Each named move below is a turn or a mirror, shown by a few rows before and after it. Which moves, in which order, take the first row of each later pair to the second? The first pair is answered.
move P:
[ 12   2 -12   6 -20  24  33   0  -1  -3 -24 -22 -24 -20  -5  18   4  -5
  17   7  -9   9 -17  -3 -29  -8  10   2  11 -12  16 -25  11   7 -17 -12
  19  -7  -7  -1  22  12 -18  -8 -10   9] |-> [ 11   3 -12   5 -18  26  31   4  -1  -3 -20 -24 -21 -18  -8  21   4  -5
  17   9  -8   7 -15  -4 -27  -7   8   1   9 -11  15 -25  10   5 -17 -12
  17  -5  -9   1  23  11 -19  -8 -11  11]
[  2  13   3  13  -2  -6 -12  -5  -5  15   4 -14 -13  24   3  -1  10   1
   2  -1  27  15   1  24   3  27 -16   3   1  12   5  16  -6  -7 -10 -22
  15  -5  17 -15  14 -10   4 -10   5   9] |-> [  3  24   9   7   0   4 -12  -1  -2  14   9 -12 -17  23  -7   3  13   5
   2   0  26  17   5  11  16  19 -15   3  -9  14   3  14  -9 -11 -10 -20
  17 -14   8 -18  14  -5  -1  -5   3  13]
[-21 -21   8  14   3  18  -6 -15  -2 -13  23  -5  -5 -13  14 -34  -1 -29
  10  -5 -29  -5  -7 -19  -8  35   7   3  -6 -29 -17 -23   4   3   1  13
  24  -1  -4 -11  -7   4 -12  -9  18 -19] |-> [-20 -12  13   8   7  27  -3 -12  -3 -14  28   0  -8 -15   6 -31  -3 -25
  12   1 -32  -3  -2 -30   2  27   8   5 -13 -27 -19 -25   1  -1   5  15
  26  -9  -9 -11  -9   9 -15  -5  15 -20]
move A:
[  0 -12 -14  -7  12 -17 -17  -3   2   9   8  20  -8  -1   3 -19   1   9
  -4   4  -7 -16  -8   2   7  17  -7   3  -2   3  -7  17  10  -6   8  18
 -10   6  11  -3 -19 -12   3  13   4  -8] |-> [  6 -11 -10  -1  10 -12 -15   0  -2  11   2  22  -4  -3   3 -11   0  18
   2  -6   5  -8 -15   1   4  11  -4   2  -7  -9   0  15  10  -6  12  20
 -17   4   8  -5 -24   1  -4  13  -4  -4]
[  9   4  12  11  -3  13  28 -10 -14   6   2  -8   1   6 -17  19   8  -3
  10  18   2  43 -13   0  -4  -3  26 -23 -16 -16  -4 -25 -12 -11  -9 -19
  29 -21 -12  19  -5  24 -10   3  -7  -4] |-> [  1   3   9  -2   1  14  23 -17  -5   4  12 -12  -6  12 -15   3  10 -19
  -3  40 -16  34   1   2   2   6  22 -21  -3   8 -12 -25 -11  -7 -15 -21
  40 -14  -6  21   8   7   3   6   9  -6]
[-11   3 -13   5   3  -1  42  -3   4   0  -4 -17   0 -21  -1  -1   1 -12
  10  -2 -25   5 -16  -7  -6 -14  12   6  34 -16 -15 -23   9  10 -11 -21
 -13  20  10 -21   8   1  13 -25  -2   1] |-> [-11   1 -12   4   1  -1  37  -5   1   0  -4 -16   0 -21   0  -3   5 -13
  11  -2 -24   4 -16  -5  -8 -13  12   7  36 -19 -13 -21  10  10  -9 -23
 -12  23  16 -21   4  -2  12 -26  -1   2]
[ -8  -4  -9   1 -10   3  16  -2   0   1   1 -19  -6   4   7 -13  -4  -2
   2   8 -17  11 -17  -6   0   9   7   6  -2  -5  -7 -15   3   7  -6  10
   4  11  -4   6  12  -4  -2   8  -5  -7] |-> [-11  -8  -8   2 -12  -1   7  -4  -3   4  -1 -16  -1   5  10 -18  -4  -1
   0   3 -15   8 -12   1   0  12   5   7   2 -10  -7 -12   4   7  -5   9
   4  19   3   5   7  -8  -3   5   0  -6]
move K:
[ -7  -4  16 -26  -5   4  -6 -12   5   0   9  -3   9  -3  -3 -27   6 -26
 -20  13 -26 -15   9  -4   3  16  -1   3   8   8 -19  -8  -1   1  -1  -6
  23  17  11   6  12 -17   8  11  11  -9] |-> [ -7  -3   3 -25   2  -3  -1 -12   6  -3  16  -2   0   0   6 -33   6 -20
 -18  17 -25 -16   5  -2  -1  23  -1   0  14  15 -14  -8   7   6  -3   1
  13  19   8  10  14 -17   7  14  11 -10]
[ -1   0  -8  24  22 -19 -19  14   7   1  -1   5  34 -21   6 -10   6  21
   1   9   4   1   0  11  -9   2  -1  -7   3  -8  25  10 -23   7   3  -5
   8 -12  19   3 -11   4   3  -2 -23  -7] |-> [  0  -2  -8  26  21 -16 -16  13   6   1  -4   5  37 -21   5  -9   3  21
   2   6   2   4   1  12 -12   1   0  -6  -2  -9  26  10 -24   8   4  -6
  10 -12  20   1 -11   2   3  -4 -22  -6]
[  0   4 -10  -1   8   1   9  -6   4  -5   6  -7 -13  -6  17   3  -4 -13
   1  17  -3  -1 -12   2  -2   1  12  -5  12   1   0 -16   5  -2   3  -3
  -5  -1  -5   4  19   2  14   2  -1  -7] |-> [ -4   0  -1  -2   0  11   8  -9  -2  -6  -5 -13  -5 -11   9   9  -3 -20
   0  11  -4   1 -10  -1   0  -6  12  -2   4 -11  -6 -20  -1  -3   6  -9
   5   0  -3  -1  18   2  12  -2  -1  -6]
[ -3  -2  -1 -15   1  -1  -2 -16   4  -4  17  14  13  10  -2 -12   3  -5
 -10  21  -9 -13   3  -2  23  -2   9  13  11   7 -18   7  -1  -1  12   3
   4   3 -11   4  -4 -11  22  23  14  15] |-> [ -3  -9 -15  -8   7  -7   7 -13   6  -5  15  16   7  10  11 -17  -2   0
  -3  24  -5 -10  -7   5  10   8  15   9  19   5 -10   4  13   3   3  12
  -7   8 -14  10   4  -7  21  22   5  11]

Between the rows of a pair lie 2 to 3 moves.
[-11  -9  10 -15  -4   2 -26 -29  -3   8   2   8  23   8 -13 -25  13 -10
 -12 -11  -1 -13  18 -12  23  19 -12   3  -6  -1   1  12   1 -18  27 -13
  21  10  12   6 -22  -4  -4  10  38  12] |-> [ 11   3  -8   4  11  -2   6  -1 -10  11   9  27   8   6  -1  -5   8  26
  15 -15  29   2 -10 -20   7   9  -5 -14 -19  -6  23  10  15 -21  21  11
 -15 -10 -14  10 -22  29 -26  19   7  11]  K then A then A
[ -5   0   1   7 -29   1 -19  -5   9   0  -8   9   3  20 -10 -12  11  -4
 -25   3  -9 -11  30  -6  -6   1 -14  10  -2  -8  -3   2 -25  -1   3 -19
   3  30  21  -8   0 -13   6 -16  15   7] |-> [ 16  13  -4  21 -19   4   0  12  -1   5  -4  26  -3  15  -9   9   8  26
  -4  -8  19   5   8 -15 -11 -12 -10   1 -22 -15  17   4 -21  -8   2   0
 -22  10   2  -9  -8  18 -15 -11 -15   8]  K then A then A
[-13  -4  15   5  -5  -5 -11 -13  -4 -10  -1 -12   7   9 -14  -3  -3  -7
  -9  21  -9 -12  12   8  13  -8  -6  -3   5  13 -15   6 -12  -9   7  -8
  14  -4   9   9   5  -8  14   1  17   5] |-> [  1  10  16  12  -2  11   6   1 -12  -5  -3  -5   5   1 -20  19  -1   8
  10  15   3   8  -4  -7  12 -24   0  -7  -7   1  -3  -4 -15 -11   7   0
   5 -22  -8   7   4  16   2   3  -5   4]  A then A then A
[ 28  -5  32  21   5  19 -11 -10   0   9  -6 -16   1 -25 -11  10  20  23
 -11 -16 -24  10 -14 -19   0 -25  -6 -22 -32 -11   1  -2  13 -18  21  16
   0  -8  10   1 -15   4 -16   2 -16   9] |-> [ 14 -19  30   8   1   1 -26 -25  10   6   2 -26   1 -18  -4 -17  23   4
 -33  -4 -44 -10   6  -5   2  -9  -9 -14 -12  10 -10   8  11 -12  16   8
  14  11  24   4 -11 -23   2  -1  10   7]  A then A then A
[ 31  21 -18   1   2  -4  -1  26   6   4  -6  32 -10  23   2  32 -34  28
   0  11 -11   2 -14   6  -7 -34  22   4   2   3  16   1 -18   5 -14   6
 -22   2 -34  -4   5  17 -12  -5 -10  15] |-> [ 22  23 -20 -11  -1   6   1  20  11   0  -1  20 -19  22   0  23 -32   7
  -9  35 -33   1  -4   0  -5 -28  25   5  14  16   6 -10 -19  11 -22   1
  -4   3 -32   0  27   9   1  -6  -2   7]  K then A
[ -8  27  12 -20   6   9  14   0  20  -2  26  -6   7  15  -1  14  30  -9
   4  22 -16  -1  29  -3   5 -35   4  16 -24   8   0 -13 -33  -9   9 -14
   6  -8   6   0  18 -10  12   0  16  18] |-> [  0  18  17  -2  -2   2   7   4  10   5  10  -1  20  13   4  26  30   7
  14 -16   9   6  14   6  -7 -42   3  17 -35 -22   7 -10 -32 -10  21 -15
  -8  -5  15  -7  -2   0   1  -8   9  27]  A then A then A
[ 10  14   8 -26  -7  19  -1  -1   3  -7  15   2  -7  -6 -21  -8  -8 -10
 -10  10 -32   1  18 -26  16   6 -10  -1   5  24 -13 -10 -11 -13  11   0
  20  14  -9  -4  -1  -4  -1  16   2   8] |-> [ 10 -18 -14  -5 -11 -24  -6  -2  -1   0   1  10  -2  -1  15 -20 -10  -3
  -3 -18  -8  -7   1  11 -17  30  -6  -3  27   8   0   6  11  -6   6   2
  -6  45  10  -1 -15 -12  -2   5  10   8]  K then P then A
[-10 -20  -3   4  -7 -15  -9 -15  -1  10 -18 -35 -10 -17  16 -37   8 -17
  -7  -9 -29  18  -2  25   0  34   1  18  39  -9 -16   2  40  24  19  16
  18  38  11 -14  26 -32  18  13  -4 -23] |-> [ -9   5  33 -19  -4  14 -33 -17  -2  10  -2 -27  -3 -12 -25 -27  12 -11
 -25  -6 -36  12  24  -9  45   5 -13  26   2   2 -30   5  10   6  37   8
  33  10   6 -21  11 -30  15  26  -1 -14]  K then K then P
[  5   3   0   0  -8  -5 -18  -3  -2  -2 -11   7  13   5   2   6  -2   0
  -1  -7   7  -7   1   3   0  -2  -8   3  -1  -5   1   9   5   1   8 -11
 -12   0   6  -6 -15  -5   4 -14   3  16] |-> [  7  12   1  -5  -3  -2 -14  -1   3   0  -2  13   8   7   0   7  -2   5
  -3  -2   8 -10   4  -5  10  -6 -10   3  -9   5   2  12   3  -1  12  -6
 -13  -6   0  -3 -13  -5   2  -6   4  15]  K then P
[  1   3  12  10   8  -7  -9  -2  -5   2  15   8   0   1  -9  -1   7  18
   0  -7  12   4  -4  -6   5   1  -1  -1 -11  -3  -3  16   4  -7  11  12
  -8  -2   7   1 -15   0   0   4  -4  -2] |-> [  0   2   9   7   9  -1  -4   2  -7   3  13   9   1   0 -12   4   5  18
   2  -9  11   6  -7  -9   8  -1   2   1 -15  -6  -2  11   4  -6  11  12
  -6  -6   7  -2 -11   4  -4   2  -7  -3]  P then K then P
[  9   9 -18 -16  12  -9 -18 -13  26 -19  17 -26 -15  22   4 -14   7  28
  15   3 -10 -11   4 -13  -1  -3  25   3 -41   3   3  -3 -20   3  -1  16
   0 -39  -1  16 -10   8 -10   6   1 -10] |-> [  0  -7 -24 -12   9 -25 -25 -17  32 -21  11 -27 -13  26  17 -28   7  19
   9   0 -12 -20   3   1  -9  10  24   4 -24   2   1   4 -13   9  -3   9
   2 -24  10  17 -11  -2  -3   4  11 -14]  A then P
[  9 -11   1 -11 -30  -2   6   9  -6   1 -19  -7   7  -5 -11 -27  -2  -1
 -23  -1 -19 -23   1  35 -12 -15   1   9  13 -23  10  -4  21  -4   8 -21
  26   7  25  25 -10   7   4 -12   8  10] |-> [ 18   6  10  -7 -29  15  14  19 -14   3 -18   1   5 -11 -25  -9   0  14
 -11  -6 -12 -11  -7  16  -4 -30   0   5  -7 -30  16 -10  13 -13  13 -14
  20 -13  12  24 -14  27  -9  -9 -10  15]  A then P
[-10 -22 -27   5   0 -17  10   0 -11   7  -6  -9   0   5  18 -18   0  11
  -5  -3   8  -3   0  28 -29  20  10   6  25 -17  16 -12  20  16 -15   9
 -18  29   9   1   5 -19  12 -11   2 -15] |-> [-20 -15 -14 -18   7  -5  -3  -7  -3   2  15  -7  -2   8   2 -29   1  -1
 -23  20 -16 -18  25  13   0  20   1  13  21  10   0  -9  12  12 -15   6
  -1  21  10   4   8 -38  23   0  18 -16]  P then A then P
[  8   4 -20  10  -7  -4 -20   5  -4   0  -8  15  22  -7  -5  -9  -8  14
   7 -22  17   7 -13   4   6  -3   3  -2  -4  -3  -6  -5  13   0  -4  18
   8  19   5  -7  -5   7 -18   7 -12   9] |-> [  0   2 -26  -4  -2  -4 -22   0   8  -4   5   8  12   0  -3 -25  -9  -3
  -7   6  -6  -4   2   5  14   6   0   0  12  25 -14  -6  13   4 -11  14
  18  21   8  -3   9 -10  -4   8   0   5]  A then A then A
[ 15  -3  13   7  10 -23 -15  -9  -2   7  -4  15  11   5   5  -5   7  34
   2 -32  20  -6  -2  10 -10   2  -7   4  -9  -3  -2  15   3 -11  12  11
  -3   0   2  25 -29  -4  -6   0   1   3] |-> [ 10  18   9 -12  25  -1   6  -5   6   0  19  13 -10   5  -7  -5   5  23
  -3  13  -6  -7   9 -15   7  -3  -9  -2  -8  31  -8   2   1  -9   4  15
   9 -20 -15  32  -3  -4   1  14  -2  -7]  P then A then A
[  1   4 -12  11   0 -21  13   7  -2   0  -2   6  -4  -4   8   7  -1   2
  15   1   1   9  -8  13 -13   4   7  -3   1 -13  15  -7  12   4  -7   5
  -4  -8 -15   1   6  13  -6  -5 -10  -8] |-> [ -6  11  -8   0   6 -14  13   5   6  -4  13   8 -13   0   1   0  -1  -6
   5  23 -15   2   8   3  -2   6   2  -3   4   8   6  -8   7   5 -10   4
   6 -14 -15   1  17   4   2   1  -1  -9]  P then A
[  0  22  27  15 -13   6  -6   5 -19   5 -10   3  16   4  -7  45  16  -2
  15  -9   7  -5  -1  -2  -3 -28   2  10 -17   3  -1  -2  -9  -8   2  -7
   4 -25  -5 -22 -24  23   0 -17 -24  20] |-> [  6  12  -5  23   4 -36  -2   6  -7   6   8  12  -2  19  27  21  11   4
  13   5  16 -23  -5  22 -27  -3   0   3  11  30  13  17  15  -2 -13   7
 -25  -7  -4 -14 -24   7   2 -12 -13  16]  K then K then P
[ 12 -20 -17  12  -5   1 -27 -12   7   5  -5  13   5 -10  38 -15 -10  -5
   2 -21  21  -2 -14  19 -14   2   1   0  13  11   0   0  19  -4   4  10
 -21  13  16  17  -1  -5   3  -3  14 -15] |-> [ 19  15 -12  -5  10  32  -3  -1  11   4  19  18 -14 -15  17  -2 -11  -2
   5  13   7   8  -6 -12  10 -12   3  -6  -5  36  -1 -15  10  -9   3  18
 -11 -21 -11  20  18   9   1  14   0 -19]  A then P then A
[-14   3  18  -8 -10  25 -24 -19  -9  13 -14  -9  20 -13 -19  -6   8   4
   3   0 -18  -9   5  -8  15  -6   9  -5   1   9 -13 -13  -8 -11   5 -19
  29   8  31  -6   1 -24  -7  11  25  -7] |-> [-12  -2  18   2 -13  18 -23 -20 -15  15 -25  -8  26 -17 -14  -5   7   8
   8 -18  -7  -4  -4   1   5  -6  11  -6  -2  -8  -7 -10  -5 -12  11 -20
  21  14  37  -7  -7 -17 -10   5  21  -3]  A then P
[ -2 -11 -25  41  -4  -2  18  11  -7 -23 -14 -10 -23 -24  34   8   9  -9
  19  24  -7  54 -33  10 -18  -1  25   0   0 -13  17 -15  23  32  -8  20
   5  -4  -5   4  28   1  -7 -27 -28 -14] |-> [ -5  14 -12  18   5  23  18  10  -2 -27   6  -6 -34 -22   9   8  11 -12
   7  49 -24  52 -14 -17  13 -13  21   2 -17  14   9 -22   8  26  -6  22
  18 -27 -19   7  36   1  -7 -10 -30 -16]  A then P
[  0 -10   2  11  -9  19   5   2  -7   4 -13 -15   8 -20  -5   3  -2  -9
   3 -16  -2   8  -3  -7  -8   1  11  -1   6 -23  -6  -3   0   3  -3 -15
   8  12   9   3   1  -5  -7 -17   6  -3] |-> [ -3  -6   1  -2  -7  23   8   1   0   1  -4 -18  -1 -17  -4   0  -3 -17
  -4   5 -15   8   6  -9  -2   3  12  -1  13  -9 -10  -4   2   6 -10 -16
  16  12   5   3  13  -9  -2 -15  10  -8]  A then A then A
[  7  26  26 -14 -12   2 -16  -2 -11   5   1  13  -2 -10 -12  19  -8  11
   3 -17  11  12  11   5   9 -19   6 -18   1   8  23   8 -31  -5  -7 -11
  32 -16 -11 -33  -7  25   8   0 -13   5] |-> [ -4  12  26 -18 -14 -13 -32 -13  -4   5   2   7   4  -6  -7   4  -8   0
 -11 -22   3  -2  20  21   8  -9   0 -13  15  10  16  16 -28  -2  -4 -17
  37   2   5 -31 -12   4  18  -6   5   7]  A then A then A
